One vector is turned by the same rotation once a step. Each row is the vector after some number of steps, and that number follows the row.
The counts run from 0 to 148.
[161 129 143 132 133 112 107 138 151 115 111 118 122 130 116 158 168 181
 110 131 136 149  73 124  98  83 122  97 168 115 119  99 127 162 168  86
 149 107 144 129 129 197 127 156  92 143  74 134 141 129 104 164 145 184
 162 141 117 138 103 118 153 166 124]  145
[138 151 156 168 119 149 124 125 145 142 110 145 130 112 109 150 124 186
 116 146 167 110 104  95 131  99 105 124 138 129 132 130 141 153  82 131
 133 153 155 136 147 146 125 166 158 108 113 137 115 114 102 111 127 144
 119  39 172 161 163  97 175  97 116]  14
[174 160 102 157 146 156 148 141 145  86 108 164 107 134  96 152 163 154
 111 173 147 138  96 130 114  63  87 159 115 120 133 118 116 150 141  66
 133  98 134 151  91 152 137 150 104 152  98 126 144 130  84 170 119 175
 112 134 150 137 134 117 130 126 138]  148
[154  94 119 154  87 148 104 174 133 139 117 160 151 131 108 182 153 156
 139 174 159 130  92 136 137 111 133 137 206 154 136 143 106 192 121 104
 134 114 174 108 160 129 140 155 145 113 114 163  87 127 112 143 127 140
 162  94 108 162 140  91 143 111 124]  4
[134 182  87 107 138 117 120  85  84  74 157  74 164 156 121 126  95  97
 136 152 115 172 110 151 135 127 104 144  76 128 102 133 142 123 114 123
  96 127 148 171  72 136 147 137 118 160 164  78 121  90  96 151 126 163
 107 125 154  96 133 152 106 114 120]  115
[149 149 163 167 115 120 121 158 131 153 122 126 145 133 135 117 125 169
 129  80 138 113  83 106 111 110 160  76 140 146 109  99 146 178 118  93
 132 174 116 149 125 177 110 156 146 123 115 152 165 114  94  94 136 120
 150  68 183 147 152 146 158 120 106]  19
[105 160 183 139 169 120 149  75 143 176 184 126 100  99 113 102 118 116
 159 137 121 122 114 104 117 166 101 110 116  69 137 103 132  97 105 131
 107 144 138 160 164 131 100 133  70 177 156  93 133 130 151  99 120 148
 121 110 128 133 106 101 160 133 135]  47
[111 163 130 128 147 139 190 116 117 134 177 173 114 130  98  91 112  80
 157 165 114 133 119 130 114 127  88 146  93  81 134 126 103  98 130  82
 135 102 108 155 123 123 112 122  70 163 169 111 157 135 123 140 120 172
 120 166 125  85 110  97 116 140 150]  56
[122 126  96 114 142 134 102  90 123 100  94 136 130 145 162 122  99 110
 131 121 133 124 177 136 177 133 136 171 107 143 114 156 151 118  98 158
 111 152 130 114 110  73 163 116 195  99 153 117  95 123 119 122  92  82
  94 115 129 139 171 139 107  96 118]  99
[145 129  75 125 109 123 109 152 125 114 104  90 148 162 152 133 117 102
 154 173 158 131 123 176 141 137 148 144 115 145 145 157 122 123 136 161
  82  88 156 119 110 111 153  96 131 159 132  60 128 121 132 168 152 132
  91 166 122 110 106 171  57 121 161]  125
[104 118 120  94 150 110  80  52 121 139 143  86 137 150 152 142 105 108
 141 102 135 133 134 105 168 165 159 130 115 134  88 114 154 132 124 119
 105 156 141 150 122 101 135 103 176 101 106 134  65  92 102 104 104 116
 131  79  95 117 157 143 149 113  80]  104
[141 132 105 168 127 104 146 154 155 129  73 120 130 139 134 131 170 172
 112 115 128 126  85 133  92  78 130  97 116 135 139  95 139 147 147 113
 132 129 107 131 105 203 132 134 107 134  82 104 168 106 100 175 115 182
 131 133 149 133 107 138 120 154 133]  143
[ 76 111 120 115 154 150 164  62 160 161 105 201  89 115 112 142 119 103
 120 158 132 113 156  97 137 122 125 169 137  76 169 120 131  99 121 125
 138 108 120 101 135  94 119 111 135  91 113 156  94 126 115 132 108 149
 135 119 106 103 149  72 146 140 110]  72
[ 99 178 140 137 137 122 187 118 151 167 146 120 108 120 135  72  97 104
 132 106 107 129 108 125  85 141 120 100  64  77 143 117 143  96 136 141
 101 137 105 131 119 156 103 116  86 160 153  97 188 141 149 110 165 130
 101 149 142 106 109 133 105 153 147]  50
[134 111 121 151 130 108 116 125 187 168  73  98 120 132 151 155 147 163
 123 143 143 118 120 147 115 120 134 100 138 125 161 114 157 134 129 192
 102 120 155 103 139 157 140 100 112 134  81  52 117 118 150 173 143 155
 113 123 119 146  93 146 105 151 143]  134
[148 126 187 125 128 137  95 145 127 163 177 117 112 118 129 131 115 131
 194 118 169  98 127 111 161 184 141 119 172 124 122 147 139 136 114 114
 131 140 152 164 193  98 103 114 100 166 150 136 118 155 154  68 138  85
 154 116 125 158 106 143 133 122 130]  37
[ 63  97 111 121 132 121 148  92 163 168  89 150 124 126 144 124 132 116
  91  73 106 132 135  97 109 110 166 111 119 104 135 105 141 123 150 132
 144 148  76  88 106 148 104 122 167  73  95 169 133 122 121 130 117 134
 146 124 101  94 150 116 159 182 112]  77
[137 152 142 171  99 126 136 165 139 141  98 129 138 127 145 103 116 165
 113  74 156 120  93  95  97 106 163  79 110 147 117 114 149 168 113 112
 125 177 106 146 109 177 111 143 168 121  99 144 183 125  97 100 154 117
 122  80 177 151 160 147 148 123 126]  18
[117 151  89 110 134  97  92  79 124 111 112  42 164 141 165 104  87 123
 122  82 108 157 135 129 128 138 157 101  66 141 103 113 155 113 131 167
  89 167 125 130  86 153 151 117 161 132 131  93 136 104 130 114 136 118
 104 108 132 121 137 167 118 143 115]  109
[152 118 182 150 129 119  94 171 133 178 161 132 127 126 135 112 128 122
 205  87 155  80 139 137 150 168 157 120 166 130 124 136 135 146 107 118
 126 144 119 143 173 113 103 119 100 152 146 122 142 159 155  87 120  74
 153 114 125 163 111 141 107 105 132]  36
[166 171 172 130 118 154 107 146 103 108 160 128 155 117 106 131 111 175
 135 113 156 144  85  80 131 125 113  96 149 125 103 128 141 156 128  93
 143 143 141 165 136 160 118 184 132 151 129 162 137 132  98  93 157 140
 156  70 177 148 149 128 181 136 115]  21
[106 174 169 122 154 131 155  86 148 150 167 127 110  92 118 102  98 127
 137 138 116 127 113  98 103 157  78 120  90  61 141 132 133  78 129 157
 103 143 150 145 160 128 114 138  70 181 152  96 153 142 159 104 163 142
 100 119 135 131 102 111 142 130 135]  48
[116 130 120 114 152  71  96  87 111 125 154  62 165 143 146 114 116 112
 144  73  92 156  98 143 143 150 168  91 107 154  83  78 149 140 122 131
 107 155 118 155 112 168 144 119 140 130 136  86 122  70 120 132 109 137
 134 104 126 103 113 155 130 126  85]  111
[176 168 147 138 128 173 119 169 114  96 151 148 137 119 132  99 101 125
 169 138 169 114 136 126 147 136 108 148 139 122 130 185 124 133 119 130
 131 149 143 146 146  97 126 148 114 176 180 121 149 165 159  97 153  77
 106 122 178 173 138 149 108 103 155]  32
[132  83 106 105 130 134  88 133  92  96 112 143 144 155 146 130 129  99
 149  81 115 133 159 151 177 118 180 151 146 159 120 133 134 157 121  94
 147 144  83 113 104 119 150 119 189  88 145 175 101 133 116 127  83  68
 152 149 105 120 154 146 107 131 106]  94
[167 131 164 165 116 129 119 182 143 163 144 138 115 140 141  95 116 108
 193  91 164  68 139 142 143 162 171 121 148 138 129 121 133 152 105 112
 137 146 102 153 154 131 109 104 134 152 155 118 161 153 146  95 101  60
 133 115 155 162 113 167  86 102 145]  35
[131 113 117 135 120  94 114 105 170 191  81  82 133 152 145 165 139 147
 119 130 163 117  90 118 113 121 162  90 135 121 130  94 171 143 145 135
 102  99 151 132 132 158 113  96 119 128  52  95 121 106 104 162 152 177
 138 121  84 120 102 153 119 168 117]  136
[101 116 115 117 103 127 169 160 135 153 135 155 120 135 135 106 108  76
 147 126 118 130 108 154 104 126 145 123 135 102 149 141 106 118 163 101
 160  93  92  88 119 134 100 113  93 140 146 134 171 161 161 148 135 123
 153 220  92  92 102 139  94 185 153]  60
[ 91 146 120  84 153 153 141  71 128  87 118 166 137 112 113 123 123 142
  83 141 109 164 124  83 114 103  97 140 114  88 144 131 135  90 125 140
 149 151 123  96 116 123 136 169 157 103 127 169 113 122 125 138 137 165
 137 125 134 103 169  92 184 173 118]  81
[130 132 114  99 160 162 125 117  86  45 133 166 139 127 109 124 129 113
 130 126 106 155 142 138 159  91 116 174 136 139 138 159 114 115 102 132
 160 144 107 102 101 109 170 169 155 103 186 157  96 139 128 155  84 122
 143 136 149 129 170 110 138 125 119]  90
[153  85 103 170  73 127 117 185 120 162 101 155 154 154 112 168 157 140
 139 149 146 120  88 148 124 113 155 126 191 182 136 124 101 196 122  91
 139 106 139 119 143 148 138 133 149 101 119 169 111 119 104 146 108 131
 160 103 115 139 127 102 124 109 133]  3
[ 95 182 148 135 142 132 170  97 147 148 147 122 114 106 134  81  87 110
 125 134 116 135 114 100  95 148  88 101  72  50 147 131 150  78 136 161
  99 142 128 133 138 141 103 124  90 165 144  98 181 150 154 104 166 133
  91 136 140 118 103 117 119 141 150]  49
[138 113 116 138 108 104 111 117 180 184  66  82 127 142 163 146 148 167
 123 139 154 107 108 131 107 121 150  84 132 116 139 104 159 132 157 164
  97 116 154 110 132 154 122 114 127 125  67  70 127 113 136 158 178 161
 123 129  98 138 100 161 109 173 134]  135
[152 177  82 138 119 133 143 109 169 111  76 116 130 124 133 127 146 175
  99 157 153 144 105 115  95  78 103 108  88 103 147 123 142 116 152 142
 108 117 149 126 112 172 129 140 112 143  89  76 161 130 115 170 166 199
  96 129 147 131 113 137 130 152 151]  141
[136 132 133 148 139 110 126  89 167 166 104 115 118 129 121 173 174 168
 119 164 144 114  92 122 101 116 118 117 134 105 133  91 150 137 113 107
 113 104 163 157 132 163 126 126 100 129  69  90 105  88  88 168 132 202
 131  92 121 123 115 115 142 136 121]  138
[143 129  97 128 128 128 115 105 151 157 104 116 119 163 128 166 129 131
 150 205 188 124 124 145 151 124 108 150 127 117 139 131 149 115 115 138
  81  80 183 134 128 113 138  95 126 138  93  63  83 118 100 161 133 171
  93 116 104 126 111 133  96 120 136]  131
[143 133  96 169  83 161 135 167 148 144  72 171 124 132 134 150 130 170
 117 185 181 109 130 121 143  87 128 152 134 151 147 173 123 154 103 141
 118 122 162 101 131 113 147 131 185 106 117 140 123 136 127 137 136 125
 103  76 154 158 159 103 105  88 153]  7
